In the data rows, the value 128 means zero.
Here is a table of points, one per row:
[175 125 107 157 125 114  94 129 100  76 110 118 143 100 152  44 126  89 132 131 139 155 133 100 119 170 100 107 121 146  99 159]
[164 119 146 190 157  77 119 132 139 107 150 110 137 178 166  39  70  83  96 128 111 146 198 138 116 146 191 159 171 123 134 141]
[138  66 201 193 130  78 133 165 138  66 185 164 146  93  92  97 146 140  69 173 143 101 102 190 106 159 137 112 145 143  81 204]
[148  78 147 121  99 113  70 158 110 167 145 132 149  47 148 121  84 139 135 154 125 139 133 114 172 118 212 126 158 139 143 127]
[112 134 179 114 130 153 129 146 100 108 106 134 143 137 113 155  99 176 131 145 125 144 153  89  95  95 119  58 142  66 121  82]
[ 97 100 107  99 174 112 138 137  90 135 126 142 167  98 123  93 129 169 103 142 110 138 171 126 127 135  67 159 116 163  81 158]
[127 115 228  88 103 135  82  96  86 145  93  81 150  70 114 209 140 220 158 121 122 124 100 147 105 136 168  99  72  72 164 172]
[124 168 138 103 142 130 148 137 110 208 127 150 175 137 126 121 106 142 155 123 139 121 134  96 140 117 165 145 180 125 152 133]
[188 115 160 120 116 130 154 144 156 189 117 126  77  23 105  94 141  84 151 111 110 151 155 178  72  95 164 114  92 132 203 167]
[127  91 181 139 142  97 124  64 138 116 107  60 137  51 116 131 165 152 104 137  99 130  94 181 103 134 120 144  61 108  97 162]
[143 106 109 182 170 119 160 191 154  98  71 141 126 162 177 110  83 162 113 118  98 170 192 159  82 157 103 118 179 134 134 135]
[208 113  60 243 148 133 169 137 234 244 103 112 109 139 150  42 172  80 118  84  29 130 133 180 131  58 216 185 168 131 165 167]
[164 159 212 137 110 129 169 172 168 146  89  94 186 148 111 129 113 138 168  98  79  76 145 102 157 174 190 107  99 140 117  63]
[105 148 135 148 120 151  96 145  88 113 109 147 158 142 131 205 102 103 120 108 140 146 107 115  51 104 118 157  93 154 137 172]
[177 133 156 230 145 133 163 130 156 107 131 134 130 124 157  31 119  91 144 118 114 119 140 148 131 156 131 134 137 160 141 161]
[136 148 124 146  87 120 118 121 151 148  71  48 118  92 125 151  96 194 145  94  84 122  97  85 208  84 236 120 167 163  79  83]
[143 122 148  94 115 124  98 152 132 166 111 153 147 114 106 112  90 121 125  78 109  91 125  93 136 121 185 192 156 119 129 157]
[131 133 147 150  86 126 179 101 124 174 126 104 176 115 114 166  83 144 121  73 126 130 140 115 201 183 214 157 150 189 154 127]
[ 80 213 136  58 156 129 139 171  75  78 141 157  90 115 179  57  91 155 156 112 146 123 150 159 121 161  93 120 140 119 120  90]
[144 123 100  76 161 115  79  70 104  93  87 102  93  45 121  84 163 124 159 152 160 157 118 139 127 155  81 163 140 114  49 128]
[163  67 142 165 218  94 152  99 136 127 135  91 158 115  36 130 106 135  89 178  72  90  91 126  60 128 177 148 158 170 152 141]
[142 146 121  43 128 115  99 133 119 117 145 146 103 119 142  61 118  87 173 139 205 158 100 104 162 100  59 138 106  96  98 143]
[ 75 131 102 116 111  75  78  87  84 107 114 171  97  71  67 191 143 142 124 149 178 121 118 127 181 113 145 155 145 109 133 149]
[131 146 133  83 106 145 117 147  96 119 144 124 131 121 144 155  96 152 145 137 121  90 138 160  98 166 150  97 123 148 137 125]
[175 103 145 149 132 102 170  92 135 157 115 132 110  79  85  99 105 136  72 115 116 121  83 129 144 101 198 179 118 104 206 158]
[146  92 135 199 184 124  81 103 109  22 161 103  88 154 102  90  74  98 103 130 212 179  59 130 145 169 149  98 172  97 185 190]
[166 157 170  95 153 104 133 157  91  98 104 154  92 184 168 147 121 163 118 141 139 122 150  82 175 118 144 153 113  73 129 133]
[167 114 135 203 125 121 122  54 158 145 105  77 157  99 137  90 151 183 161 113 110 139 124 133 116 120 241 156 157 128 116 131]
[165 134 106 100  98 102  91 109 134 154 128 166 115 134 109  56 186 188 133  97 156 177 198 149  93 142  76 157 135 165  13 108]
[100 115 110 173 116 135 123 107  58 113  93 110  78 185 173 107 146 128 144 148 121  88 171  96 100 152 132  99 134  92 136 118]
[ 87 145 193  76 100 147  85 130  44 132 127 132 197 110  78 179 116 116 118 167 161 114 145 127 151 157 145  87 108 109 168 144]
[154  87 144 176 152 152 144 148 184 127  89 108 134 131 151  51 101  75 137 126  84 159  99 146 124 126 128 138 155  94 127 108]
[199 132 105 192 121 141 141 139 201 111 130 167 127 103 139  61 154 148  93 166  69 158 166 168 111 169 160 156 176 145 100 146]
[149 140 127 119 149 131 151 128  68  81 163 135 147  88 126 127 108  87 110 140 157  87 124 167  94 116 200 103 157 104 156 169]
[ 81 148 185 137 167 140  86 165 149 109 177 138 130 156  81 184  65 148  96 185 166 132 152 106  38 183 106 124 120 188  98 172]
[134  83 178 147 151  89  67  42 123  52 161 172 146  97  92 165 111 115 168 199 142 136 129 150  57 155  74  85 128 149 150 194]
[190  98  89 187 140 153 136  81 196 184 173  66 146 120 109 119  83 112 111 113 108 164  86 138 155 105 121 176 143 146 192  73]
[148  78 156 247 216  96 171 130 167 127 122 162  98 160 200  90 168  95 107 190 107 104 119 171 106 192 178  98 102  92 150 147]
[117 110 205 148 150 111 157 129 116  51 105 145  47 171 165 101 218  83 139 157 130  72 145 162  91 130  97 101 166  99 181  89]
[167 109 175 122 121 114 170  87 190 173 109 112 160  58 132 195 103 144 114  77  49 120 124 153  79 149 192 150 138 195  71 142]
[107 157  78 142 114 120 150 172 151 159  95 117 114 183 144  90 198  95 135 110 105 130 127 134 128 134 181 165 161  96 132  76]
[ 95 109 172 172 163 107 106 155 116  89 126 114  73 143 167  33 139 101 162 141 139 150 150 130 128 173 117  75 143 126 145 180]
[145 112 112 116 127 118 122 109 123  90  90 158 189 174 137  93 172 178 101 106 120 167 172 101 134 116  97 144 106 135  83  83]
[153  99 175 247 144 110  97 178 143  98  97 145  97 117 158  61 121 140 155 153 139 103 148 194 127 157 138 169 156 124 133 178]
[109 128 152 122 138 117 137 111 183 129 107 118 178  79 140 123 103 142 116 126 142 143 181 121  62 148 106 102 121 136  84  99]
[ 87 138 199 158 145 101 113 111 115  91 130 147  76 151 119  26  61 142  88 159 152 120  80 160 106 165 112  68 171 125 180 150]
[124 134 148 102 119 105 123 109 121  62 133 135 145 148 130 103 138 137 130 118 115 131 153 116 128 125  66 173 177  83 113 123]
[ 79 124 115  56 121 135 118 134 114 107 117 167 111 199 159 129 151 173 188 130 136 123  73 106 151 107 128 145 120 156 129 126]
[127 139 187 185 148  83 152 155 113  64 124 148 121  85 130 151 164 145 105 153 124 160 144 129  94 122 150 120 151 182 116 118]
[ 80  62 168 110 122 106 102 145 104  76  96 139  89 112 160  55 177 157 116 203 198  93 101 151 124 186  99 116 188  95 146 167]
[131 119 168 169 111 113 190 144 116 108 165 126 123 156 141 161  99  89 102 173 124 112 171 120 107 183 171 165 137 182 170 129]
[150 162 104  77 149 111 159 147  91 161  58 112 155 132 156 144 116 106 110 110 147 131 127 115  83 134  82 136 162  69  87  84]
[153 101 113  94 164 117 107 115 165 126 148 196 173  78  97 111 153 103 146  73  89 193 142  94 110 151 112 168 147 118  49 135]
[167  60 184  85 176  91  74  78  95  97  89  98 144  75 105 178 150 132 132 151 118 110 135 187 149 119 178 120 110  88 134 198]
[147 127 116 169 121 148 136  97 201 100 145 161 181 130 121  93  80  87  98 133 135 182 150  96  90 186 115 171 162 124 103  93]
[151 140 123  91 130 113 101 128 155 109 123 132 181 109  83  87 137 118 143 145 157 150  79 127 113 101  77 131 117 140 135 145]
Along one direction, these points spread out more than along any other. Take the direction at right angles to it along which they spread out most. Go by this last direction. How many in every 100 of the points above lie lower along it than each point below? Answers are rounded to whole numbers. More than half of the points above lie lower than the first one.
[145 112 112 116 127 118 122 109 123  90  90 158 189 174 137  93 172 178 101 106 120 167 172 101 134 116  97 144 106 135  83  83] 39
[144 123 100  76 161 115  79  70 104  93  87 102  93  45 121  84 163 124 159 152 160 157 118 139 127 155  81 163 140 114  49 128] 50
[199 132 105 192 121 141 141 139 201 111 130 167 127 103 139  61 154 148  93 166  69 158 166 168 111 169 160 156 176 145 100 146] 79
[ 95 109 172 172 163 107 106 155 116  89 126 114  73 143 167  33 139 101 162 141 139 150 150 130 128 173 117  75 143 126 145 180] 96
[107 157  78 142 114 120 150 172 151 159  95 117 114 183 144  90 198  95 135 110 105 130 127 134 128 134 181 165 161  96 132  76] 55
[146  92 135 199 184 124  81 103 109  22 161 103  88 154 102  90  74  98 103 130 212 179  59 130 145 169 149  98 172  97 185 190] 93
[ 80  62 168 110 122 106 102 145 104  76  96 139  89 112 160  55 177 157 116 203 198  93 101 151 124 186  99 116 188  95 146 167] 88
[109 128 152 122 138 117 137 111 183 129 107 118 178  79 140 123 103 142 116 126 142 143 181 121  62 148 106 102 121 136  84  99] 38
[153 101 113  94 164 117 107 115 165 126 148 196 173  78  97 111 153 103 146  73  89 193 142  94 110 151 112 168 147 118  49 135] 23
